One vector is turned by the same rotation once a step. Each row is the vector after some number of steps, and that number follows the row.
The counts run from 0 to 874.
-.09 .05 -.45 -.14 .18 .15 -.10 -.20 .11 .34 -.08 .03 -.24 .03 .35 .32
 .11 -.13 .12 .13 .14 .27 .05 .21 -.36 -.09 -.20 -.05 -.18 -.13 .01 .18
 .04 -.15 .03 .07 -.14 .04 .14 .12 .05 -.01 -.14 .01 .01 .25 -.01 -.06
 -.07 -.28 -.05 .04 -.05 -.33 -.17 .28 -.28 -.01 -.12 .23 .13 : 669
.13 .06 -.17 .16 .00 -.05 .24 .19 -.10 .26 -.11 .09 .04 .17 -.03 -.08
 .23 .14 .19 .07 .19 .01 -.35 .17 -.44 .27 .04 .01 -.21 -.10 -.04 .16
 -.16 .04 .09 -.32 .00 .15 .45 .10 -.15 .33 -.18 .01 .22 .33 -.02 .26
 -.13 .02 -.31 -.06 .02 -.18 .03 .18 .01 -.23 .06 .15 .00 : 455
-.02 -.02 -.20 -.08 -.19 -.01 .20 .25 -.07 .26 -.06 .22 .15 .18 .03 .01
 .33 .03 .01 -.07 .24 -.14 -.23 -.16 -.48 .24 .12 -.10 -.20 -.14 -.02
 .11 -.20 -.10 .26 -.16 -.10 -.06 .28 .25 .00 .19 -.11 -.13 .26 .41 .01
 .17 -.10 .00 -.03 -.01 .12 -.14 .08 .04 .09 -.29 .15 .01 -.17 : 836
-.16 .06 -.22 .01 -.12 .21 -.13 .21 -.06 .34 -.02 .24 -.24 .03 -.22 -.16
 .18 -.11 .20 .03 -.02 -.16 .05 .01 -.37 .17 .10 -.13 .07 -.35 .12 .18
 .02 -.08 .20 .00 -.05 .24 -.07 .17 .06 .26 .04 .05 .00 .30 -.09 -.19
 .14 -.13 -.06 .10 -.01 .01 .06 .28 -.02 -.44 .17 .44 .16 : 638
.14 .08 -.30 -.01 .11 .39 -.12 -.06 -.15 .55 -.03 .09 -.24 .20 .20 .24
 -.04 -.15 .09 .11 .20 -.02 -.10 .15 -.23 .06 -.01 .01 .02 -.43 -.08
 -.11 -.01 .00 .15 .02 -.10 .04 -.21 .19 -.07 .12 -.24 .10 .00 .18 -.23
 -.19 .04 -.07 .00 .10 .03 -.26 .15 .32 .05 -.34 .22 .39 .11 : 11
-.12 -.16 -.24 -.19 -.15 .17 .11 .18 .10 .21 -.20 .11 -.06 .09 .20 .14
 .19 -.38 -.14 -.04 .01 .20 .14 -.37 -.17 .11 -.13 -.18 -.21 -.31 -.12
 .09 .32 -.10 -.06 -.03 -.30 -.17 -.07 .21 .14 .03 -.08 -.16 .11 -.12
 .04 -.17 .16 .15 .18 .26 -.04 -.11 -.21 .17 -.26 -.22 .13 .11 .39 : 775
.04 .34 .28 -.01 -.05 -.09 .06 .10 -.26 .46 .07 .34 -.05 .21 .17 .59 .07
 .27 .03 -.14 -.02 .05 -.03 -.02 -.25 .06 -.19 -.12 .06 -.07 .26 -.01
 -.24 .22 .03 .19 -.14 -.26 .08 -.03 -.13 .06 -.46 .03 .03 -.07 -.02 .01
 .10 .21 .07 .09 -.07 .20 -.17 .09 -.24 .02 -.19 .24 -.14 : 795
-.36 .14 -.05 .21 .15 .29 -.02 .13 -.10 .00 -.19 .21 -.17 .11 .00 -.04
 .00 -.15 -.25 -.23 -.16 .07 .25 -.14 -.16 -.04 -.03 -.42 -.01 -.12 -.18
 .21 -.15 .08 -.11 .17 .10 .29 .14 .25 .21 -.19 .03 -.30 -.17 .11 .14
 -.01 .11 -.03 .03 -.02 .21 .09 .15 .01 -.31 -.11 -.27 -.02 .07 : 648
-.02 .25 -.15 .16 .20 .17 .18 .14 -.36 .20 -.02 .27 .16 .23 -.19 .02 .14
 .16 -.18 -.01 .18 -.04 .03 -.02 -.23 .08 .03 -.28 .12 -.24 -.01 .06
 -.14 .11 .23 .09 .12 .29 .34 .20 .04 .03 .02 .02 .26 .45 .07 .11 .09
 .01 -.07 -.08 .46 .02 .37 .08 .10 -.15 .05 .05 .04 : 163
.06 .10 -.06 -.07 -.12 -.09 .14 .28 .06 .28 .08 .10 -.16 .31 .38 .73 .09
 -.17 -.10 -.04 -.24 .22 .14 .00 -.11 .18 -.13 -.03 -.13 -.28 -.08 .01
 .01 .11 .29 -.18 -.07 -.11 .16 .12 -.10 -.02 .09 -.05 .32 -.10 -.34 .11
 .23 -.01 .00 .19 .00 -.04 -.21 .29 -.15 -.07 -.05 .10 -.20 : 485
.06 .05 .07 -.12 -.35 .10 .02 .33 -.07 .34 -.10 .21 .05 .00 -.12 .33 .45
 -.08 -.27 -.17 .15 .00 .12 -.28 -.09 .18 .19 -.23 -.08 -.17 .06 .14 .16
 .10 .13 -.03 -.30 .00 .17 .03 .18 .20 -.04 .08 .24 .05 .05 -.01 .15 .16
 -.02 .08 .12 .07 -.03 .28 -.15 -.29 -.22 .06 .05 : 417
-.04 .15 -.36 .25 .14 .13 .19 -.10 -.19 .21 -.42 .11 -.07 -.04 -.12 -.13
 .19 .15 .23 -.02 .17 .21 -.07 .30 -.47 .18 -.19 -.06 -.16 -.15 .12 .18
 .14 .01 -.08 -.12 .02 .25 .19 .12 -.17 .16 -.31 .07 .00 .20 .22 -.11
 .08 .11 .01 .20 .02 -.12 .07 .28 -.26 .08 .03 .26 .17 : 76
-.34 -.04 -.38 -.08 .09 -.06 .26 .17 .11 -.14 -.27 .00 -.03 -.03 .05
 -.11 .13 -.02 -.04 -.31 -.39 .32 -.12 -.18 -.29 .13 -.06 -.21 -.37 .16
 -.15 .10 -.03 -.13 -.16 -.24 -.19 -.01 .31 .27 -.04 .17 -.09 -.30 .00
 -.09 .16 .00 .02 .16 .02 .01 -.12 -.21 -.24 .04 -.40 .09 .04 .00 -.03 : 562
.07 .16 -.35 .11 .27 .10 .04 -.18 -.28 .30 -.24 .27 .10 -.02 -.01 -.12
 -.06 .24 .04 -.06 .14 .21 -.15 .09 -.28 -.04 -.27 -.07 -.11 -.23 -.02
 -.06 -.02 .22 -.40 .14 -.21 -.01 .09 .22 -.17 .13 -.45 .19 .01 -.02 .06
 -.22 .01 .18 .20 -.04 .11 -.09 .13 .17 -.28 -.05 .06 .22 .19 : 678
.00 .01 -.10 .07 .20 .34 -.03 .16 -.03 -.11 -.19 -.04 -.20 .05 .11 -.06
 -.02 .15 -.02 -.13 -.14 .17 -.05 -.20 .05 .00 -.10 -.40 -.01 -.20 -.38
 -.04 .08 .06 -.25 .19 -.17 .14 .16 .28 .20 -.01 -.19 -.14 -.33 -.11 .09
 -.02 -.14 .22 -.12 -.09 .12 -.33 .20 .09 -.47 -.05 .25 .16 .24 : 292
.14 .10 -.10 -.11 -.13 .26 .20 .35 .26 .07 -.26 .15 -.08 .10 .11 .42 .35
 -.04 -.27 -.15 .00 .16 .24 -.27 .15 .12 -.02 -.36 -.06 -.14 -.28 .11
 .21 .03 -.02 -.04 -.15 .15 .32 .19 .00 -.12 .11 -.12 .21 -.08 -.08 .20
 .13 .13 -.27 -.10 .16 -.16 .00 .21 -.33 -.06 -.11 -.02 .07 : 870
.05 .18 -.09 .10 .27 .15 -.04 .16 -.10 .48 -.23 .38 -.40 -.02 .18 .01
 -.12 -.11 .15 .00 -.06 .03 -.07 .04 -.30 -.08 -.25 -.11 .01 -.21 -.06
 .23 -.16 .03 -.20 .09 .04 -.06 .03 .24 -.30 -.14 -.29 -.11 -.02 .05
 -.05 -.02 .08 .00 -.02 -.07 -.18 -.06 -.31 .28 -.18 -.17 -.12 .38 .11 : 574
.05 .06 .01 .12 -.01 .14 .31 .03 -.19 .24 .15 -.12 .06 .16 -.15 .30 .22
 .27 .14 -.13 -.15 .06 -.40 .12 -.12 .15 .48 .02 .03 -.12 .00 -.16 -.16
 .12 .25 -.25 -.15 .05 .40 -.07 -.02 .40 -.27 -.17 -.06 .05 -.12 .09
 -.07 .10 -.11 .19 .02 -.18 .08 .12 -.25 -.15 .03 .04 -.07 : 524
-.21 .11 -.18 .14 .15 .07 .02 .21 -.09 .10 -.05 .05 -.34 -.06 -.32 -.08
 -.26 .00 .13 -.20 -.66 .01 -.17 .24 -.26 .01 .08 -.28 .06 -.07 -.06 .10
 -.12 .00 .06 .06 .14 .04 .15 .07 -.19 .11 -.08 -.05 -.21 -.18 -.06 -.25
 .25 .13 .02 .14 .00 -.02 -.13 .24 -.40 -.11 .14 .16 .16 : 642
.05 .06 -.20 .06 .16 .40 .08 -.19 .02 .24 .09 .19 .19 -.13 .00 -.24 .01
 .13 .18 .14 .17 .06 -.19 -.18 -.31 -.19 -.05 -.17 .09 -.14 -.28 -.02
 -.03 .03 -.29 .29 -.24 -.11 .19 .17 -.04 .09 -.27 -.16 .21 .18 .24 -.11
 -.05 -.07 -.30 -.15 .03 -.04 -.07 .12 -.37 -.23 .31 .38 .18 : 607
-.09 .07 -.05 -.01 .00 .04 .14 .51 .01 -.10 -.21 .12 .01 .13 .02 .02 .13
 .04 -.31 -.26 -.25 .08 .15 -.19 -.10 .10 -.08 -.45 .02 -.13 -.36 .15
 -.10 .07 -.04 .08 .09 .21 .35 .36 .06 -.19 .19 -.15 .09 .10 .11 .06 .11
 .22 -.09 -.19 .34 .03 .14 -.01 -.22 -.06 .09 -.06 -.11 : 268
-.18 .14 -.19 .07 .16 .10 .04 .14 -.30 .22 -.02 .42 -.08 -.03 -.33 -.46
 .02 .01 .09 -.06 -.14 -.25 -.28 -.09 -.37 -.01 .10 -.28 .04 -.21 .08
 .13 -.09 -.04 .05 .05 .01 .12 .08 .17 -.04 .23 -.25 .01 -.07 .26 .03
 -.22 .08 .13 .06 -.11 .15 .02 -.06 .14 -.09 -.43 .01 .24 .23 : 258
-.19 -.11 -.44 -.12 .12 -.06 .02 .21 .04 .08 -.39 -.01 .02 -.21 .04 -.21
 .06 -.25 .03 -.09 .05 .24 -.06 -.21 -.49 .05 -.30 -.22 -.29 .00 -.21
 .07 .10 -.17 -.27 -.09 -.08 .03 .39 .19 .15 .22 -.10 .05 .25 .06 .38
 .00 .10 .05 .03 .11 .16 -.12 -.25 .13 -.18 .07 .10 .07 .22 : 180
.03 .34 .05 .06 .28 .33 .28 .10 -.29 .28 .03 .30 .13 .10 -.23 .03 .07
 .06 -.14 -.28 -.02 -.09 .08 -.32 .12 .02 .10 -.36 .25 -.31 .00 -.10
 -.05 .23 -.24 .13 -.22 .14 .05 .20 .05 .08 -.18 -.03 .10 -.03 -.15 .11
 .17 .17 -.26 -.17 .17 .12 .14 .17 -.12 -.24 .05 .31 -.01 : 790
-.13 .07 -.45 .18 .13 .29 .23 -.16 -.24 .19 -.48 -.01 -.18 .00 -.24 -.06
 .21 -.11 .10 -.16 .06 .18 .06 .20 -.34 .08 .00 -.12 -.17 -.19 .10 .14
 .11 -.06 .01 -.28 .02 .24 .15 .05 -.02 .20 -.24 -.11 .00 .02 .19 -.10
 .10 .08 .11 .30 .10 -.21 .02 .25 -.24 -.01 -.08 .13 .36 : 77
.07 .10 -.25 .06 .30 .07 -.07 -.07 -.26 .19 -.13 .12 .03 .10 .17 -.08
 -.13 .30 .18 .05 .12 .11 -.29 .06 -.42 -.02 -.32 -.07 -.14 -.16 -.10
 -.03 -.06 .19 -.28 .21 -.17 .01 .03 .18 -.10 .14 -.41 .13 -.11 .14 .05
 -.02 -.14 .17 .02 -.13 .01 -.20 .15 .21 -.21 -.20 .14 .40 .14 : 677
-.13 .02 -.16 .11 -.07 .30 .11 .19 -.03 .09 -.31 -.12 -.07 -.01 -.18 .15
 .45 -.07 -.01 -.13 .14 .17 .25 -.03 -.24 .16 .03 -.29 -.06 -.09 -.03
 .11 -.01 -.04 .10 -.14 .00 .48 .40 .17 .31 .15 .12 -.15 .26 .23 .22 .17
 .02 -.14 -.37 .13 .22 -.10 .21 .14 -.24 .03 .02 .17 .09 : 69
-.12 -.04 -.21 -.09 -.01 .00 .09 .13 .17 .11 .33 -.20 .07 -.03 .11 .14
 .10 .19 .26 .06 -.20 .24 -.39 .08 -.46 .08 .13 -.10 -.08 .10 -.30 -.03
 -.16 .00 .19 .02 -.13 -.08 .52 .10 -.06 .27 .03 -.27 .16 .16 .02 -.03
 .00 -.09 -.25 .05 .05 -.15 -.04 .07 -.34 -.12 .30 .08 -.22 : 247
-.20 -.02 -.22 .18 .08 .29 .01 .08 -.01 .05 -.03 -.07 .22 -.16 -.12 -.31
 -.17 .01 .01 -.12 -.24 .20 -.24 -.06 -.46 -.05 -.02 -.09 -.02 -.01 -.50
 .10 -.11 .05 -.23 .28 -.03 -.06 .40 .23 -.12 .05 -.09 -.32 .14 .12 .38
 -.46 .10 .05 -.11 .10 .16 -.09 -.09 -.04 -.46 -.03 .28 -.07 .01 : 538
-.14 .08 -.26 -.08 -.10 .10 .02 -.34 -.23 .43 .00 .23 .29 .01 .08 -.07
 .16 .05 -.04 .01 .26 .11 -.17 -.06 -.48 .08 -.03 .01 -.31 -.17 .12 -.03
 .04 .04 -.07 .08 -.39 -.16 -.14 .05 .03 .32 -.34 -.06 .05 .16 .04 -.29
 .03 -.01 .22 .18 -.07 -.04 .00 .12 -.15 -.18 -.06 .28 .08 : 321
.25 .07 -.04 -.16 .01 .13 .20 .15 -.02 .14 .05 .15 .12 .14 .16 .39 -.04
 .05 -.22 -.09 -.25 .23 -.15 -.24 -.03 -.01 -.16 -.27 .04 -.04 -.38 -.12
 .02 .02 -.05 .27 -.14 -.37 .36 .03 -.24 -.20 -.18 -.09 .25 -.34 .08
 -.04 .09 .25 -.01 .05 .22 .05 -.35 -.01 -.33 .04 .14 -.16 .05 : 689
-.01 .02 -.02 .01 -.22 .08 .21 .20 -.17 .31 .09 -.08 .21 .18 .05 .58 .06
 -.13 -.22 -.20 -.07 .31 .02 -.14 -.19 .26 .07 .03 -.08 -.19 -.03 -.19
 -.02 .26 .10 -.21 -.20 -.27 .13 -.04 .07 .33 -.10 -.08 .38 -.26 -.05
 -.03 .19 .23 .13 .42 .03 .09 -.15 .12 -.06 .06 .07 .04 -.15 : 32
-.16 -.10 .07 -.05 -.15 -.09 .03 .50 -.01 .00 .32 -.18 .12 .09 .12 .33
 .20 -.04 -.08 -.05 -.20 .12 -.11 -.07 -.31 .21 .24 -.22 -.12 .12 -.26
 -.05 -.18 .15 .24 .07 -.15 -.11 .40 .11 .31 .35 .07 -.14 .25 .10 .11
 .19 .04 -.06 -.15 .13 .12 .08 .01 -.01 -.26 -.10 .01 .04 -.19 : 627
-.07 .09 -.17 -.13 -.01 .38 .02 .22 -.05 .09 -.10 .06 .19 -.14 .00 -.17
 .00 -.01 -.21 -.28 -.05 -.01 .01 -.33 -.04 .05 .11 -.23 -.02 -.29 -.33
 -.22 .15 .20 -.31 .20 -.41 .02 -.09 .42 .06 .18 -.04 -.05 -.08 -.02
 -.01 -.23 .04 .22 -.01 -.06 .05 -.11 .20 .18 -.21 -.22 .28 .30 .09 : 117
.23 .12 -.34 .07 .17 .06 .06 .15 .11 .41 -.23 -.11 -.02 -.06 .23 -.01
 .18 .05 .07 -.07 .17 .22 -.28 .11 -.16 .11 .02 .01 -.30 -.05 -.24 .00
 -.13 .03 -.18 -.18 -.14 .07 .28 .30 -.10 .34 -.25 .17 .11 .12 -.06 .15
 -.12 -.05 -.27 -.23 -.11 -.43 -.01 .27 -.10 -.18 .01 .19 -.09 : 3
